Each path is a new rotation, seen through one point. The rows after it are directions, each followed by how far the rotation turns it, in degrees per step (0 if it stays put).
Each turn is a multiple of 5 degrees from 10 to 175, or 0.
Each row of a path follows its step; steps can be skipped.
Rotation 1:
step 0: [  5 -24 -21 -34 -16 -26   2  12 -31  -9  12 -16 -23  -7  -9  34 -21 -13
 -24  -4  22  17 -15 -10  -4   6 -20  29  17]
step 1: [  5 -20 -14  46  -5 -11  -7  11  -4  23   7   5 -19  -9 -19  13 -13 -15
  12  28  25 -32  29   5 -37  11   4  18  12]
step 2: [ -7  -9 -16  25 -44  -8 -11  -5 -13 -17  26   2  -4  31  14   9  -2  16
  -4 -14  14 -36  -7   1  31 -21 -28  13  29]
step 3: [-41 -17 -19 -28  -5 -14   5 -16   6  15 -28   6 -30  -3 -30  20 -19 -12
  14   8  25  -5  10  -3   0 -29 -25  -3  21]
step 4: [ -6   4 -26  24  -7   1  26 -14  16  12 -17  28  13  27  40  -7 -18  -5
  10  33   8 -35   2   7 -27   5  -7  -1  24]
step 5: [ -6  38 -10 -21 -22 -20  21  -3 -24  -3  -6  -7 -12  36  19  35 -29   4
   1 -37   1   1 -12  12  -3 -23 -12  11   9]
step 6: [ 10   5   3   6   9 -34  25 -11   5  23 -14  -5 -29  18 -26   6  -2   4
  19  39  11  16  10  16 -37 -34  20   1  10]
step 7: [ 25  -3  -5   9 -37   1  23 -13   2   0  26  13 -18  21  28  -6 -17  27
 -24  13 -31  -1  -1  -1  -2  -3  17   4  46]
step 8: [-10   6  -6 -39  19 -25   3   3 -13   9  12  -2 -29  19 -39  18 -15  -2
 -29 -23   1   9  20   6  -7  12  -1  16  41]
step 10: [ -4   2 -14  14 -50   1 -17  20  15  -6  23 -20 -22   7   3  22 -35  -2
   5 -28 -22 -15   8  -2  10   6  -9  32  24]
[  5   2  10 -10  -1  -4  13   1   5   1   0   7   8   4   5  -2  -2  12
  11 -11  11   5   1 -11 -10  -3  13  -6   4]  40
[  3   1   7  -9   9   0  15   5   1   0   2   2  -2 -15  -8   5  -6   7
   6  20   4  -3  -2   1   5  -5  -9   8  -6]  130
[  2 -12  -3   5  -7   1  -2  -4   9   0 -15   0  -4  -7  -1   3  -2 -10
   1  13  -2  14 -10 -16  -8  -2   7   3   0]  125
[-1 -1 11 13 18 -5 -3 -2 12  5 -3  4  2  3  1 -4 14 -6  3  5  9  0  2 11
 -6  1  1  8 10]  145
Rotation 2:
step 0: [  6  14  -9  27   5  42   1  -2   2  -3 -10 -25  41  13 -15  20  -9  15
 -30 -20 -20  14  -7  15  32 -13   4   1  27]
step 1: [  7   0  -9  30  12   5  10  -8  11 -39  -4 -26  -1  -8 -15 -38  24 -20
 -19 -23  21   5   2  -5 -25 -38  -4  -8  23]
step 3: [ -2  -1  20  10   8  38   2 -10  -8  15   5 -33  43  10  29   2   4  13
 -43   0  -2  -9   7 -20  -6 -29   5  21  10]
step 4: [  6  -5 -20  31  14   1  16  -8  15  -5 -16 -18  26  14   2 -52  14  12
  27  -9   7  16  -8 -21  24 -36   4 -16  19]
step 5: [-12  14  15  33  -8  25  -1  42 -10 -26 -11 -19  18  14 -16  -5  -5  -2
   5 -14  28  14  27  29  15 -14 -11  30   9]
step 6: [-18  15   9  23  -9   7 -12 -16   3   1 -10 -27  14 -19  -8  -2  13  22
 -52 -12 -15  25 -24   5  -8 -37 -17  10  20]
step 7: [-17   0 -35   9   7  30  48  -2   5 -30 -10 -19  23   9  14 -25  25  -4
   4 -34 -12  -1   4  -6 -17 -24   7   1  -9]
step 8: [-14  -6   4  26  19  14 -13  18 -15  -6   0 -35  69   3 -21  -6   1  -1
   2  21  25   0  20   4  -8 -11  -9  -9  -6]
step 9: [  4  -2  21  11 -10   4 -14 -10  35 -20   7 -18  28  21  27   0  -1  12
 -18 -14   4   8  -6   5  19 -58  -7   6  32]
step 10: [  4  -1 -18  46  10  25  20  16 -23  -2 -34 -30 -13  -8  23 -33  -1  14
   5 -28   7   4   5  -3   1 -25 -22   3   4]
[ -7   5 -14  -5  11  -9  -6  -1  10   9   0  -2   6   7   9   5  -2   5
   0   2   8  -8   9   4 -19  -2   4   1   5]  65
[  7   7 -13  11   8   8   5 -13  -6  -8  -1   7  -7  -3  14   1   3   9
  -7  -1  -5  -2   2 -11   4   5   5  -7   6]  115
[  8   0 -10   2   6   1  -1   0  -3  -1  -2   3   3  -4  -9 -22  -7  -7
   7 -11   1 -17  -9   0  -4   2   7   4  -2]  115
[-12  -1  -2  -4 -10  -1   4   0 -13   4   3  -1  -7 -13  10  -5  10   8
  -5  -6  -6  -3  -4   3 -14   0  -6  12  -9]  85
Rotation 3:
step 0: [ 50 -13  12  40  12  34 -19 -12  -2   4  -2  12  -9  18   1  -1   4  11
   8  17  40  18 -22 -21 -15  16   5  25 -36]
step 1: [-11  20  -1  15 -26  26 -17  -9 -33 -19 -12   0 -28  42  17   0 -19  -7
  -5 -14  -9 -14   1 -31  15  -7  58  -7 -13]
step 2: [  7  28  -3  -8 -15 -25  26  10   4 -21  31  -9 -52 -23  -6  33  14   5
  -8 -14  27  -7 -23 -10 -18  -2  35 -19  17]
step 3: [ 41   3   1  21  42  -4  15 -21 -27   0  19   5  -7 -10  23 -13  -2  17
  -4   3  35  36 -14   2 -15  12  -4 -40 -30]
step 4: [  9   9 -13   9  10   4  -6 -12 -13 -14 -35  13   3  12  31 -29  -8  -9
   4 -31  -3 -25  41  -5  25  -2  33 -53   0]
step 5: [ 18  15 -12 -23 -12  -3  27  39  37   3  -6  17   4 -28 -12  13   8   2
 -20 -42  34 -25  18  -7 -25   0  19 -16  18]
step 6: [ 20  -3  -5  12  27  11  29   9 -13  25  17  19  16  -2   9   2  -3  16
 -44 -16  28  33  30 -18 -13   3 -29  17 -39]
step 7: [  9 -16 -10  18  -1 -15  -7 -15 -12   3 -20  23 -24  19  26  -2   6  -9
   2 -24  -5 -13  56 -25  54  -9   3  26  -3]
step 9: [ 26  -5  23   4  20  33   2  -9 -15   0  29 -12   7  35   9   6   2  32
 -42   2   9  27 -13 -17 -23 -15  27  28 -21]
step 10: [ -6  10 -15   1  14 -15  -8 -31 -32 -46   6 -11 -45  29  12 -14  23  -2
  -5   3   0 -22  21 -40  13 -23  18   6   5]
[  1  12  -8   4  -7  -3  -2   2 -11  -8  -8  -2  -1  -9  -7  -5   3  -5
  -2  -7   5  14   0  18   1   8   7  -9  -5]  35
[ -8   8  14   1   1   1 -11  -4   0 -16   6  -6  -9   8   7   7  -4   5
  14  -4   6   3  -3   1 -12  -1  -2  -7   0]  40
[ -1 -16  -2   0   3   0  -2   5   9 -13  -2  -9   3   9  -9  -1 -11  -9
 -11  -8  -2  -5  -2   0 -10  12   9   1  -7]  90
[ -9   8  -6  -3  13   0   7   1   7   6  -3   3  -3  -7  12   8 -10  -6
  -1   6   6  -8  -9   0   6   7   5 -15  -9]  35
[ 12   3   0   6   1   8  -1 -10   5   5   9 -15   5  -3 -13   5 -10   7
  -5  -1   9  -1  -1   6   6  -9 -10  -3  -9]  120
[  2  -2   8  -5   2  19   0  -4  -2  -4   3  10   1   4   1  -2  -3   0
  -9   1 -14  19   0  -7   8   7  -6  -9  -6]  125
[ 19   2   8   8  -2   6  -6   1  13   2 -11   3   8   3   6  -3  -3  -8
  16   5  -5  -1   2   7   2  -1  10  -3   1]  95
Rotation 4:
step 0: [-49 -11 -14  34 -23 -15 -12   6  17   5 -15  10 -22  11 -12  -2   4   8
 -34 -20 -10   1  10 -10  18  -2 -20 -54  -2]
step 1: [  3 -10 -59 -11 -14  50  -2  -5  28 -22 -15  19  -2  21   5  13  11   1
  12  31  10  10 -10  23  -7  -4  14  17  -3]
step 2: [ 16  -6  32  30   9  22 -28  -1   3  17  -2  38  18  18  26  10  -9 -23
  -3  12 -36 -20   8 -29 -20  17 -15 -25   2]
step 3: [ -2  -5 -12 -13  12   6   5  25  -7   6 -41  29 -25   3 -12  -1  -5  13
  18  -4  15  19  22  28  46   3 -49 -12  -6]
step 4: [ 17  20 -16   9 -29   9  -1  -2  12  18 -21 -30  -8  25  -4   8 -25  -1
  20  44   4  15  -8 -19 -31  10   1 -11  48]
step 5: [ 20 -13  14   6  19   1  14   4   2 -23 -18  10   2  24 -12  16 -11 -48
  -4  -9   4 -27 -13  -6  32 -20  14 -57 -15]
step 6: [ 13   2  -7 -16   9   1   7  16  16 -32 -22  24 -17  -7  -6 -13 -15  22
 -10  -7 -12  36  34  29 -50 -16  -8 -16  25]
step 8: [ 41   0 -21  -9  -5 -30  -3  15  -5   3  13  25   3   3 -20  29  26 -10
  -6   2  -9 -12  43  23  21  28  19 -32  13]
step 9: [ 32  24   9  14  -5  26  20  -1 -31 -28 -14 -16  37   6   5 -36  -3  -5
  26  13  15  28  30   7 -19  -9 -14   8  -9]
step 10: [-24  13  -7 -17 -17 -41   2  17 -18  -8  10   4   6   1 -23 -10  -9 -19
   8 -20   8 -30 -10 -35 -18  20 -36 -42  12]
[ 15  11   0  -7   6  -3   9   4   2  -4   5  -3   5  -7  -8 -11 -12   9
   3   2   2 -15   9   2   0  -1   5 -10   5]  20
[  4   2  -6  -8  -4 -12 -11   5   3  -6  -4  10   5  -2   0   8   7   0
  10  -5   3  -8  -8  13  -3  -8  -3   9  15]  155
[ -9   3  -4  -6  -5  -8 -13  -1  -6   4  -3  -2   9 -13   0  -8   0 -10
  -1   9  -5   6   5  11  -3  -6  14 -10 -10]  40
[  8  10  14   7   7  -4  -3   6   0  -8  -6  -3  -3   4   9   5  11   7
   6  -6 -17   1   8   2   2  -9   1  -3 -12]  115
[  2  13  14  -2 -20   6  -7 -11   3   2   2   3   0   9   2  -7 -12  -7
   7  -6  -4  -5  -4  -4  -5   0   4   7  -1]  140
[  7  -1   2   0  -5 -15   4  -9 -13  -1 -16 -19  -3  -1  -2  -1   0  -7
   9   2   7   3  -4  -7   4   0  -9  -4   4]  65
[  3   5   2  -3  -1   6   3  -6   2 -12   7  -4 -15  -4   4 -12   9  -4
  -1  16  -6   7  -2  14   1   3  -6   5  10]  140
[  8 -11   2  -9  -4   7  -9  -7  -1  -4   4  -8  -1   7  -2   5  -3  20
   8   0  10  11   2  10  -9   3   2  -4  -7]  140
Rotation 5:
step 1: [  7 -15   4  23  -5  29  -1 -34  -3   1  -3 -19  -7 -27   6   3  21  20
  16 -18  -2 -21  15  24  22 -10  21  39  19]
step 2: [  0  34   0 -13  -2  18  -3 -22  -9  30  18   3  26  -2  12  -2   5 -20
  12 -22  23  -1 -16  28 -12 -18  13 -42  18]
step 3: [ -7  12 -15   8 -57   4 -30  -1  -8  -9  -9 -23 -10 -19  18   8   8 -10
  12 -15 -10   8  14   8  47   7 -14  -2   3]
step 4: [ -9  31  -2   4  16   8   5 -16 -20  52   3  16   6   9 -16 -16  -1 -14
  13 -25   2   8  30 -20  18  -5   9  21  28]
step 5: [ -6   4  -3  19  13   5  -8 -29 -33 -23 -15 -15  41 -15  16  25  -6  -9
  18  11   0   7  20  39  13   0 -21   0  10]
step 6: [-11  -8  35  -2 -15  22 -29 -21 -14  22   4 -11  -7  -1   7 -21   7 -10
 -15  -7   5  -1 -20   7  24 -40  20  17  37]
step 7: [ -3  33 -14  -8 -10  17  -6 -20   1  35   6 -29  18 -12  13  36 -12 -19
  20  -3   5  16 -15 -13   3  -9 -38 -13  -5]
step 8: [-17  11 -10  10 -23  22 -18  30 -12  -6 -27   2  12  -5  -8 -11 -26 -23
 -16  -2 -26  20  24  -1  33 -14   3  14  32]
step 9: [-21  -8  -5  19  23  20  19 -33  -8  37  20 -17  10 -12 -22  27   6 -20
   5  23  10  -5  21  -2  10 -10   2  35   6]
step 10: [ -9   2  13  -2   6  20 -14 -21   8 -20 -15 -21  26 -19  -5  -3 -22 -18
   2 -12 -28   2  -3  37 -18 -41  -1 -26  21]
[ -1   5  -3 -16  -2  11  -3  -8   6  -2   0  -6  -2  11  -5  -1   2   6
   4   5  -7   2 -16  -2  15   5   4 -13  -3]  85
[ -5 -10 -12  -1   2  -1   4 -12   3 -10   8  -5  -4 -12   7  -1  -3  -2
   8   4   5  17  -1   2  -1   9 -14  -1  -4]  160
[ -3 -10   7  -1   2   9  -3   6  13   2   1   0   1  -1 -11  11 -14 -11
  -3  15 -10   5  -4  -3  -7  -7  -4   6  -2]  25
[ 13   2  -9  -3   2  -1  -2 -20   8   7  -1   9   6  -1   2   4  11   1
  -8  -1  -3   9   4 -13  -6  -9   7   4  -5]  140
[ 12   5  -5   5  -1  -2  -5  -3   2  -3  -5   5  11  -2   5  -7 -10  -7
 -17   7  -7  -5   1  13   4  10  -8 -11  -2]  140
[  5  -3   6   1   3  12  19   4   2   3 -14  10   0  -4  15  -2  -7   1
   9   3   0   0   6 -10  11  -1   0  -3  -4]  95
[-2 -6 -4  4 20  2  8 -6 -5 -3 -5 -1  5  9 -9  0  3  9  0  8 -6  4  9 15
  5  4  8  9  4]  85
Rotation 6:
step 0: [  0 -32 -14 -34  15   0  24  -1  13 -27   3   1   1   5 -41 -26   3 -23
  -4  -9  -6  -4 -30  -6 -12   2 -18 -16  46]
step 1: [ -5  -4   2  10  -4 -11  30 -28  35 -12  -5  -9 -11  24 -19   7  56 -26
  19  -3  25  -8 -16 -18 -12  18 -19 -17 -10]
step 2: [-26  -5  -8   4  -1 -14  -4 -29  10  -1 -35  22   2  50  40  11  21  11
  14  21   5 -16  -8 -26 -16 -16  -2  19   0]
step 4: [ 43  15  21   4 -17 -11  -8   5  12  27  16  19   1  -6 -20  19  36  32
 -25   8  11   8  24   4  29  -7  15  23  19]
step 5: [ -2   5  -6  -8  -8  -5  21   4  22  38  -8  21  31  -9  -3  11 -29  18
 -17  -7  -9  23 -21  -8  29  16  51   1  22]
step 6: [-10   9  -2 -35 -18 -21  12   1 -24  22 -13 -31  -6 -15 -43  -7 -33  -4
   7  -9   3   4 -11 -32  -4  44  15   3   5]
step 7: [  9  25  22  13   0 -10  23 -29 -38  17 -27  -4 -33  16 -18 -22   0 -35
   9 -43   4  -3  10  -9   3  -6   6  -3  -7]
step 8: [-19   3  -5  49 -35  21  14 -14  -9  33   0  -2  -7  18  29  -4 -17 -26
  -9 -10 -37 -11   0  -7 -18 -16 -15   4 -20]
step 9: [ 12   1  -3  13 -19   6 -28 -12  10   2  16 -58   5   1  19 -16 -32  18
 -19   4  -7 -37  17  -1  -5 -27 -24  20  -2]
step 10: [  1  -3   7  13  12 -28   7   7   1 -14  39  -2  12 -14 -10 -31  -5  21
 -16  -9   1 -19  -4  24  48 -48 -18  -2  10]
[ 14   4  -7   2 -10  -7  12   5  -4  -4  -4   0  -9   1  -6  -4   9  11
   7  -8   5   4   7  12   3  -4  -9 -12   1]  115
[  3  13   7   1  -3  -4  12   0  -3 -10  -1   5  12   6  14   1   0  -3
  -6  -3  -1  -8  11  -4 -12   5 -13   8  -5]  60
[-10  -1 -14  12  -1  -1  -4   2  -3   0  -2  -2   8  11   7  -2  -1  11
   5  -6 -13  12   0   5  -8  10   4   2  12]  120
[  1   1   6   6  -6   0   7   4 -12   6 -11 -11  -5  -2  -3   3 -14 -10
 -12  -1  -5   0   6  15   0   6  12   1  -2]  35
[-14  12  -9   3  -5  13  -4  -5   4  -3  -3  -1 -14  11  -1  -5   4   3
  -5  10   0  -8  12   3   2  -9   2   2  -8]  60
Rotation 7:
step 0: [-24  18   3  27  -8  -9  -6 -14   7 -11  12 -16   3 -23 -23 -18  43  16
  30   9 -35  -1   1 -12 -13   2 -34  11   3]
step 1: [-44   7 -14  16  -4   9   6 -15 -16 -24  10  -2   3 -24  24 -24  -5  21
   9 -10   2  30  22 -23 -30   9   6 -16 -24]
step 2: [-30  30   4  14 -21  25   2 -17 -10 -36 -12   8  21  17   0  -2  10  15
  23  -1 -41 -12  12  -6 -10  15  -8  14  24]
step 3: [-17  -7  31  12 -28   8 -10  -3  10 -14  13  -3   2 -20  21 -43   8   6
   4  17 -12  -7  16 -31 -36  12 -28  -9 -14]
step 4: [-30  23  11  14  10  10  -3   1  -6  -9   9   7  22  23  44 -23 -14  32
  13 -27 -21  24  -8 -15 -11  15  -7  20   8]
step 5: [-37  21  22  18 -36  31 -25  -1  -1   7  -1 -27  21  -3   1 -11  21  -5
   1  13  -6   0 -10   3 -25  13 -32  12  13]
step 6: [-22  -5  25  14  -3  19   7  -3   5  -1   6  -8  15 -15  24 -46   5  -3
  17 -43  -5  11  11  -9 -28 -18   5  25 -21]
step 7: [-10  38 -14  -1 -27  25  -5   3  -7  10   2  -6  22   4   2 -36   9  24
  -2  -1 -32  21  -9  16 -34   8  11  15  29]
step 8: [  0  24   5 -10 -17  34 -17  20   3 -10  22 -31  14 -17  14 -18  25 -19
  28 -12  -6 -11  15 -16 -31  13  -6   7 -28]
step 10: [-28  26   0 -30 -24  33 -23   4  20   8   0 -17  11 -13  32 -10   2 -23
   3  11 -23   3  17  -1 -12  26  13   2  24]
[-12  -2   3   0  14   9   8   5  -2   4  -8  11   2  10   0 -14   1  -4
 -10   8   4 -10  -5  -6   6   8  -9   0  -3]  40
[ -2 -10  -4   5   1  -3  -5   4 -16  11   2  -3  19  -8   2   2   2  -1
  -5  -2 -12  -5  10 -14  -1   2   3   6   5]  0
[ -4  -6  20   0  -2  -7 -14   2   9   5   1   0  -5   7  17   9  -9  -1
  -3   0  -4  -1  -3  -4   7   4  -5  -2   9]  55
[  3   1  -7  10  -2   3   2  -7   1  10 -15  -6  -1   5   1  -3 -17  15
   5  -8  -4  -3  -6   0   5  11  12  -2  -2]  140
[ -4  -9   6   0 -10   8   4  -7   2  -7 -15   8  -4  -5  -1  -5  -6 -10
  -5  -2  -3  -5  12   6  -2 -11  11   2  12]  90
